The rows of T fall into 4 groups, and each row is roughly a mix of its group's hidden directions.
T, 143 rows:
[[  7   0 -25 -16 -16 -29   7 -39  15  27]
 [-19 -33 -16   7 -15  19  21 -20  24 -27]
 [ 19  29   7  -9  16 -26 -19  14 -22  35]
 [ 40   9  27  19   5  15  13 -24  28   2]
 [-19  17 -14  15 -18 -11  19  -2 -50  11]
 [ 14 -31 -13 -32 -18 -25  22 -27  -4   6]
 [ -5 -16 -30 -25 -17 -18  25 -21  26  18]
 [ 16  16  -2  38   1  13  -2 -33  21  30]
 [ -1  23  -6  15 -38  27  21 -17  14  24]
 [ 13 -23 -19 -14 -21 -28  11 -12  19 -38]
 [-44  13 -24  -9  -7 -23 -12  13 -27  14]
 [-14   8  20  17  36   7 -27  31  15 -19]
 [ 24 -14 -10 -26  23   0 -13 -16  37 -26]
 [ 37   4   7  27 -25  17  13  26  -7 -24]
 [ -3  19   4  26  26  15 -10   5 -47 -15]
 [ -3  30  17  -2 -23 -26  38  13  23   2]
 [  2 -46 -11 -22   9   7  30  10  20 -15]
 [ 14  26   7 -14 -40  30  17  -2  22  13]
 [-30  22  16 -10  22   6 -18   3  -8  43]
 [-10  20  19  21 -32  17  39  -1   7 -18]
 [ 32  10 -21  -5  22  18  -8 -22   9 -39]
 [ -2  20  -9  24 -26  46  10  -5 -13  21]
 [ 16  27  47 -15 -12  -6 -16  13 -16 -16]
 [-18  25  12   5  17  16  -8  -2 -36  39]
 [ 15  11  -1   9  45  -1 -30 -20 -20 -20]
 [ 23 -12  -7 -31  10   8 -22 -29  37  -6]
 [-20  -2  -5  -7 -35 -21   7 -19 -35  27]
 [ 16  25  13 -10   6 -24 -31   7 -27  32]
 [ 15  40  23  13   0  -8 -27  -3 -14  31]
 [  2  29  22  13   8 -29  13  43   9   1]
 [-14   9  -4 -21  52   5 -24  10  21  -3]
 [-10  10 -18   1  25  -5  10  35  -2  45]
 [-14 -41 -26 -25  -5  -2  28   0  18 -14]
 [ 28 -15  28 -18 -14 -19  24  -1  25 -26]
 [  3 -32  25 -29   1 -31  32   2   0   9]
 [ 10  -2 -18 -12  56 -11 -17  18  -6  -4]
 [-14  -3  17  24 -53  11  20  -4   6  -9]
 [  0  12   1  -4 -41  15  46  -8  -5  15]
 [-23  16   9  31 -13   5  10  21 -39  23]
 [ 15 -30 -12   5  27  24 -38 -11 -20  -3]
 [ 29  18  11  18 -21  29  16  31  13 -18]
 [-15 -16  14 -14 -35 -29  31   8   8  23]
 [ -8 -21 -12   1  36 -34 -17 -17 -29   4]
 [ 17  21  37 -19   5   5  -1  45  -7   3]
 [-27 -19  25  -3  11 -29  20  31 -14  18]
 [  4 -25  -5  23 -27 -26  -1 -22 -34  18]
 [-14 -26   8 -18 -41 -29   8  -7  10  23]
 [ 23  21  26 -25  10  -7  -4  43 -12  10]
 [ 19  23   3   0 -41  29  20  11  19  15]
 [ -8 -35 -25 -13  -3  29 -18 -33 -14   2]
 [ 19   8  19   6  30 -33 -22   6  28 -19]
 [-15 -34 -26 -14  -5  31 -14 -24 -22   4]
 [ 22   0  31 -29  11   5   9  45   0  -6]
 [-11  20   0  20 -14  11  12  -1 -48  29]
 [ 14  14  14   3 -38  31   7  22  31   9]
 [  6  10 -13  40   0   5 -13 -43   8  24]
 [-19 -24 -38  17   6   9  29 -18  24   2]
 [  9  17 -25  11 -31  18 -17  -8  40 -15]
 [ 28 -14  -8 -29  18  12 -16 -23  37  -4]
 [ 11  44  17  17  -2  -7 -24  -5 -12  33]
 [ -7 -17 -12 -14  48 -26 -22  -8 -17  -7]
 [ -1 -24   2 -30 -21 -15  -2  -9  43  21]
 [ 14   4  10 -15 -15 -36  22 -16  41  12]
 [ -1 -14 -13 -15  52 -23 -25   0 -11   5]
 [-25 -22   0  13  38 -27 -15  -8 -19 -20]
 [ 21 -29 -13 -36   4 -27  18 -18  15  15]
 [  1   6  17   1 -22 -11  36  46   1  12]
 [-34   3 -14   5  31 -10 -29  28 -21   1]
 [  6  39   8  11   5 -12 -24   6 -17  42]
 [-38  20  10  24 -14   2 -11  23 -15  31]
 [ 23 -18 -13 -30  16  -8  -9 -21  34 -24]
 [-12 -29  17  -6  -4 -30   6  29  35 -13]
 [  0 -21   6 -26  30 -44 -11   2   4 -21]
 [ -5  23  11 -22 -29  29   9   0  37  17]
 [ 20  37  28  19  13  -3 -25   5 -17  23]
 [-17 -31 -35  -2 -16  -4  14 -36  18  -6]
 [ 24 -33  -7  10  13  37 -27   1 -20   6]
 [ 33  -8  -1  19 -42  -7  14  -7 -27  15]
 [ 10 -16  19  -6 -26  10  -3 -27   8 -47]
 [ -7 -16  17   2 -22  26   6  -4  10 -51]
 [-35 -31   0  13  16 -32 -16 -18 -17  -2]
 [  7  28   0  45   7  10  -5 -25  10  29]
 [-25  33   7 -10   0  32  15   7  35 -12]
 [-21  -6 -29  28  -9  -5  -9 -47  -1   0]
 [  3  24  -1   0  11 -26 -34   3 -34  29]
 [ 40 -26  -9 -25   4   1  12 -26  18 -20]
 [ 16  18  16   8 -31  32  18  24  22 -17]
 [ 48 -10  -6  14  16  -1 -18  19 -23 -22]
 [-22  -1   2 -27  21 -49   1   0   4 -21]
 [ 32 -30   7  11   7  33 -31  -5   6 -16]
 [-25 -26 -35  26  18  22  15   7  11   9]
 [ 24  25   6   7   0  -6  -2 -47  31  -6]
 [-25  39  -2  -5 -21 -20  36  -6   6  11]
 [-18 -31  19 -10  -9 -37   9  25  24  -5]
 [-14  30   4 -11  32  25   5  18  31 -16]
 [-10  28   0  45   7  35   2  17   7   3]
 [-33   9   8 -29   9 -13 -20  -6  14  40]
 [-13  32  12  10  25 -36 -15  16  20 -17]
 [ 25  -7  -3 -22  10  24 -26 -27  35   7]
 [  8  36  24  10  -9 -25  30  26  15   0]
 [-40   0  -7 -31  32  -9 -13 -13  18  13]
 [ 31  23   6 -11 -35  23  19   5  14  23]
 [ 27 -26   1  11  31  18 -39   0 -11 -10]
 [-14 -41 -28 -20   2   5  25  16  19  12]
 [-12 -21  -9   3  44 -23 -26  -3 -18 -18]
 [-39  22 -23  -4  -9  -5  21   2 -23  29]
 [  5   8 -21  -9  30 -17  12  26  -1  43]
 [ 29  -5   2  13 -52   0  15 -10 -19  13]
 [ -3  27  -1   7   5 -21 -35  -2 -31  33]
 [-14 -27 -23   6  16  28 -36   6 -23  11]
 [-37  -6  -6 -23  -4  -9 -10  36 -30 -13]
 [ -1  32 -26  28 -13  26 -27  -2  11 -18]
 [-38  19  -7 -18   9 -42  16  10  -9   2]
 [ -2   3  -3 -39   0  -4  -2 -36  -7  40]
 [  8 -40 -11   2  11  34 -33   0 -18  -4]
 [  9  19  11  -2 -50  23  25  -4  15  12]
 [-48  -2   7   6  29   1  -6   7  19 -28]
 [ 11  -5 -17 -38   1 -17  26 -36 -18  11]
 [-31  11   4  24 -25 -13  10  16 -38  17]
 [ 24  25   5   8   0  -1  -3 -50  27  -6]
 [ -8  -6  24   5  20  -1 -29  24  39 -24]
 [ 27  -2  12  29 -29  15  14  35   4 -19]
 [ 39  15  -8   8  27  16  -4  30  -5 -27]
 [-25  17  19  -8 -24  29   9   6  41  -2]
 [ -1 -26 -18  -8 -18  41  -5 -35 -14  -1]
 [-38   1  20  18  -6 -16   6  37 -11  23]
 [ -4   7  -8 -22  54   3 -16  20  16 -10]
 [-32 -33   2  20  17 -30 -16 -10 -18 -14]
 [-15  32  15  28 -16  10 -31  -8 -23 -19]
 [-49 -21   1  -4   3 -25  -8 -24   3  21]
 [ -9  -7  30  -9  39 -10  18  17 -31  16]
 [-24   8  17   3 -49  13  23 -17  16   4]
 [  3 -25  -3   0 -21 -19  -6  12  44 -32]
 [ 28   6 -14  -2  29  26 -27 -23   3 -27]
 [ 10  23 -25   4  -3  22  -4 -31 -39  15]
 [  2  -1  11  36 -47   4  18 -14 -16  -9]
 [-24   1 -27  15   1  36 -18   2 -29  24]
 [-44  -3  -1 -16  40  -5 -17  -1  19  -9]
 [ 23  13  11  36 -37  17  21   4 -10 -15]
 [-10  20 -11  14 -33  34  24  -4 -12  27]
 [ 10  41  17  24   0 -10 -27 -18 -16  21]
 [-19  -8 -27  13  10  35 -30  -6 -26  16]
 [-21 -22 -32  16  17  28  17  29  11   1]]
One row of each group comes first, with its name. Which group is each row after those in?
[  8  23  -9  -2  13 -27 -32   2 -31  31] : (59)
[ 34   4 -23  -6  28  24 -13 -25   3 -26] : (77)
[-31  33  -6   6  19 -29   3  27 -14  16] : (131)
[-24 -13 -14 -25  31 -23 -22 -21  -3  23] : (46)

[ 17 -14  -6 -36  13  -6 -18 -26  38 -13] : (77)
[ 35   4  31  -8  -3 -22  19  -7  26 -27] : (131)
[-34 -16 -24 -27   1 -30  -7  11 -27   0] : (59)
[ 41  32 -10 -11  -5  30  16  20   7  -6] : (46)
[ -5  22  -9  13 -38  26  26 -11   3  30] : (131)
[-12  18   8   6 -16 -10  32  45  -7  22] : (131)
[-25  22  15 -11  12   9 -18  -7 -13  48] : (77)
[ -1   9  -4  13  48 -16 -38  10 -11  -1] : (131)
[ 16 -18  -2  19 -41 -18   8 -17 -27  24] : (46)
[  3 -12 -13  -8 -30 -17  43  -8 -24  22] : (77)
[ 16  23 -19   3  -7  35 -18 -34 -17  18] : (77)
[ -2 -24 -24  18  10  17  33 -16  35   8] : (59)
